0: tensor([653., 489., 547., 634., 621., 595., 491., 495., 337., 573., 682., 702., 436., 585., 510., 438., 466., 562., 519., 380., 430., 437., 660., 417., 523., 709., 515., 439., 437., 239.])
1: tensor([835., 798., 751., 619., 557., 480., 469., 488., 587., 642., 420., 640., 774., 759., 825., 692., 602., 382., 469., 307., 626., 563., 742., 539., 739., 614., 487., 474., 378., 218.])
2: tensor([223., 500., 647., 666., 650., 590., 342., 604., 794., 714., 809., 686., 796., 467., 315., 681., 632., 608., 467., 587., 295., 186.,  86., 299., 500., 634., 559., 379., 451., 618.])
3: tensor([615., 593., 528., 567., 418., 418., 386., 332., 488., 634., 476., 462., 677., 586., 747., 630., 497., 299., 505., 546., 437., 729., 526., 538., 388., 335., 357., 541., 281., 560.])
4: tensor([462., 558., 468., 403., 432., 434., 360., 481., 518., 446., 426., 522., 330., 398., 556., 346., 538., 463., 555., 485., 515., 328., 618., 393., 627., 393., 702., 535., 527., 428.])
5: tensor([298., 296., 471., 419., 575., 473., 671., 504., 388., 413., 232., 298., 211., 369., 440., 473., 587., 561., 606., 664., 851., 762., 737., 606., 601., 484., 514., 421., 655., 533.])
6: tensor([628., 788., 822., 525., 426., 578., 362., 563., 575., 282., 441., 471., 817., 712., 514., 798., 691., 385., 373., 458., 661., 728., 652., 563., 710., 551., 367., 426., 514., 589.])
7: tensor([428., 451., 435., 675., 587., 503., 571., 458., 581., 690., 895., 723., 494., 551., 400., 485., 610., 608., 593., 482., 210., 200., 186., 371., 217., 503., 547., 590., 374., 577.])
8: tensor([367., 526., 378., 552., 401., 548., 499., 464., 390., 423., 296., 238., 316., 489., 374., 476., 283., 243., 686., 713., 757., 784., 491., 620., 438., 328., 437., 588., 352., 678.])
9: tensor([322., 551., 611., 469., 314., 593., 461., 444., 441., 170., 241., 337., 588., 487., 394., 626., 515., 564., 388., 600., 565., 656., 618., 592., 654., 548., 405., 524., 570., 773.])
10: tensor([663., 559., 407., 296., 365., 286., 382., 379., 485., 419., 344., 355., 319., 530., 665., 383., 427., 411., 296., 322., 512., 558., 828., 560., 718., 507., 562., 605., 504., 475.])
11: tensor([236., 325., 376., 529., 676., 664., 568., 450., 402., 513., 179., 450., 415., 407., 466., 366., 552., 507., 659., 681., 723., 389., 680., 433., 663., 517., 657., 515., 605., 527.])
12: tensor([671., 509., 533., 197., 455., 421., 417., 368., 383., 358., 314., 478., 344., 482., 663., 420., 401., 324., 404., 337., 599., 671., 630., 364., 586., 512., 619., 506., 560., 386.])
13: tensor([644., 390., 286., 388., 506., 385., 722., 688., 438., 546., 686., 592., 391., 602., 399., 351., 647., 713., 691., 565., 447., 820., 316., 508., 152., 372., 603., 544., 520., 474.])
14: tensor([822., 554., 501., 407., 273., 298., 382., 372., 251., 251., 278., 302., 187., 453., 596., 421., 447., 572., 517., 483., 652., 573., 830., 511., 567., 458., 616., 650., 584., 428.])
15: tensor([620., 567., 523., 568., 539., 564., 475., 411., 454., 272., 338., 480., 358., 499., 491., 390., 561., 392., 525., 634., 814., 673., 615., 400., 686., 527., 603., 650., 526., 328.])
16: tensor([401., 367., 352., 587., 618., 700., 625., 494., 528., 613., 382., 470., 524., 515., 683., 450., 538., 558., 696., 479., 693., 646., 612., 431., 655., 427., 526., 474., 660., 432.])
17: tensor([870., 905., 569., 676., 440., 328., 362., 354., 571., 827., 812., 789., 830., 619., 521., 536., 105., 294., 294., 497., 144., 106., 187., 555., 482., 459., 387., 469., 182., 316.])
18: tensor([175., 393., 694., 452., 521., 694., 491., 434., 560., 292., 483., 402., 691., 313.,  96., 639., 498., 587., 532., 802., 597., 615., 591., 483., 617., 654., 412., 404., 450., 439.])
19: tensor([729., 597., 523., 469., 488., 467., 445., 401., 366., 541., 388., 588., 532., 453., 680., 381., 610., 466., 433., 370., 579., 579., 763., 719., 839., 529., 682., 668., 467., 438.])
20: tensor([623., 380., 524., 477., 505., 478., 400., 325., 281., 368., 353., 421., 297., 436., 476., 326., 435., 506., 367., 453., 498., 508., 385., 489., 638., 580., 716., 605., 595., 473.])
21: tensor([507., 508., 450., 386., 473., 426., 532., 347., 411., 513., 352., 295., 543., 394., 437., 609., 230., 203., 500., 631., 437., 566., 396., 415., 267., 365., 261., 505., 351., 762.])
22: tensor([472., 766., 668., 599., 434., 363., 360., 446., 629., 408., 552., 647., 792., 611., 405., 590., 366., 482., 295., 434., 443., 283., 267., 588., 537., 513., 388., 311., 380., 519.])

tensor([ 57., 176., 334., 652., 919., 880., 910., 764., 795., 743., 595., 547., 542., 470., 530., 485., 553., 590., 623., 576., 659., 417., 333., 200., 382., 202., 280., 415., 401., 587.]) -> 16
tensor([  0., 303., 502., 465., 694., 873., 817., 974., 986., 541., 548., 509., 772., 522., 369., 741., 663., 744., 636., 637., 556., 457., 333., 251., 286., 372., 231., 274., 517., 779.]) -> 2
tensor([736., 542., 726., 636., 533., 562., 280., 419., 218., 535., 472., 777., 638., 619., 665., 435., 473., 517., 401., 250., 543., 498., 572., 574., 640., 554., 513., 507., 321.,  13.]) -> 0
tensor([266., 603., 714., 497., 417., 611., 556., 793., 863., 709., 789., 673., 740., 383., 317., 709., 706., 675., 381., 475., 253., 274., 331., 514., 499., 541., 440., 453., 515., 765.]) -> 2
tensor([437., 376., 369., 364., 455., 641., 517., 498., 475., 384., 139., 309., 242., 330., 379., 494., 432., 532., 644., 647., 882., 777., 679., 465., 537., 532., 600., 547., 746., 701.]) -> 5
tensor([278., 449., 550., 292., 228., 428., 276., 467., 614., 328., 337., 434., 533., 326., 322., 525., 419., 528., 510., 538., 554., 547., 515., 513., 467., 643., 335., 506., 490., 737.]) -> 9
tensor([ 95., 389., 497., 612., 508., 614., 584., 642., 765., 595., 673., 529., 607., 342., 313., 479., 649., 712., 622., 734., 413., 335., 325., 532., 604., 680., 476., 410., 489., 615.]) -> 2
tensor([756., 421., 351., 313., 300., 237., 712., 315., 363., 329., 302., 381., 292., 636., 686., 503., 555., 435., 412., 618., 580., 779., 645., 675., 297., 406., 431., 606., 576., 534.]) -> 14
tensor([878., 673., 460., 451., 544., 359., 626., 366., 517., 619., 851., 652., 517., 616., 527., 484., 435., 477., 448., 367., 293., 328., 182., 501., 213., 471., 523., 417., 370., 347.]) -> 7
tensor([655., 330., 366., 551., 450., 418., 383., 495., 658., 580., 329., 497., 305., 557., 491., 348., 506., 299., 520., 456., 526., 489., 553., 473., 596., 571., 508., 498., 584., 510.]) -> 4
tensor([680., 626., 575., 505., 527., 542., 593., 552., 654., 579., 597., 583., 555., 698., 435., 511., 531., 408., 326., 299., 426., 455., 476., 484., 525., 401., 452., 452., 401., 286.]) -> 0
tensor([539., 339., 320., 424., 706., 549., 504., 569., 365., 208., 139., 257., 123., 539., 545., 429., 454., 426., 466., 530., 798., 760., 753., 592., 545., 463., 475., 631., 606., 471.]) -> 5
tensor([214., 398., 494., 398., 304., 561., 526., 585., 618., 349., 554., 318., 669., 387., 225., 550., 484., 493., 647., 588., 668., 486., 611., 411., 476., 521., 319., 403., 582., 604.]) -> 18
tensor([588., 523., 477., 466., 479., 385., 584., 425., 486., 644., 420., 625., 434., 404., 591., 526., 465., 383., 436., 374., 496., 429., 480., 348., 527., 433., 405., 556., 531., 325.]) -> 4
tensor([652., 641., 520., 742., 727., 591., 653., 798., 673., 977., 773., 809., 569., 517., 574., 497., 442., 555., 288., 115., 173., 152., 153., 179., 458., 234., 374., 181., 343., 326.]) -> 7
tensor([700., 677., 745., 632., 660., 516., 481., 416., 451., 755., 597., 700., 570., 636., 550., 379., 502., 479., 331., 300., 308., 449., 251., 359., 617., 584., 606., 471., 286., 244.]) -> 0
tensor([404., 599., 441., 508., 624., 515., 367., 431., 530., 676., 783., 568., 604., 320., 206., 409., 475., 449., 753., 576., 506., 572., 457., 908., 732., 621., 372., 625., 259., 628.]) -> 18
tensor([651., 843., 590., 619., 524., 309., 414., 275., 377., 517., 496., 460., 525., 378., 416., 473., 311., 284., 620., 721., 480., 708., 612., 883., 520., 531., 494., 586., 380., 387.]) -> 3
tensor([501., 306., 282., 370., 372., 310., 603., 430., 288., 440., 622., 478., 376., 352., 377., 186., 403., 785., 764., 700., 400., 581., 403., 608., 275., 653., 637., 530., 669., 644.]) -> 13
tensor([227., 402., 493., 422., 330., 411., 372., 508., 554., 147., 438., 375., 647., 316., 178., 641., 642., 794., 655., 773., 693., 583., 482., 398., 411., 450., 519., 505., 471., 620.]) -> 18
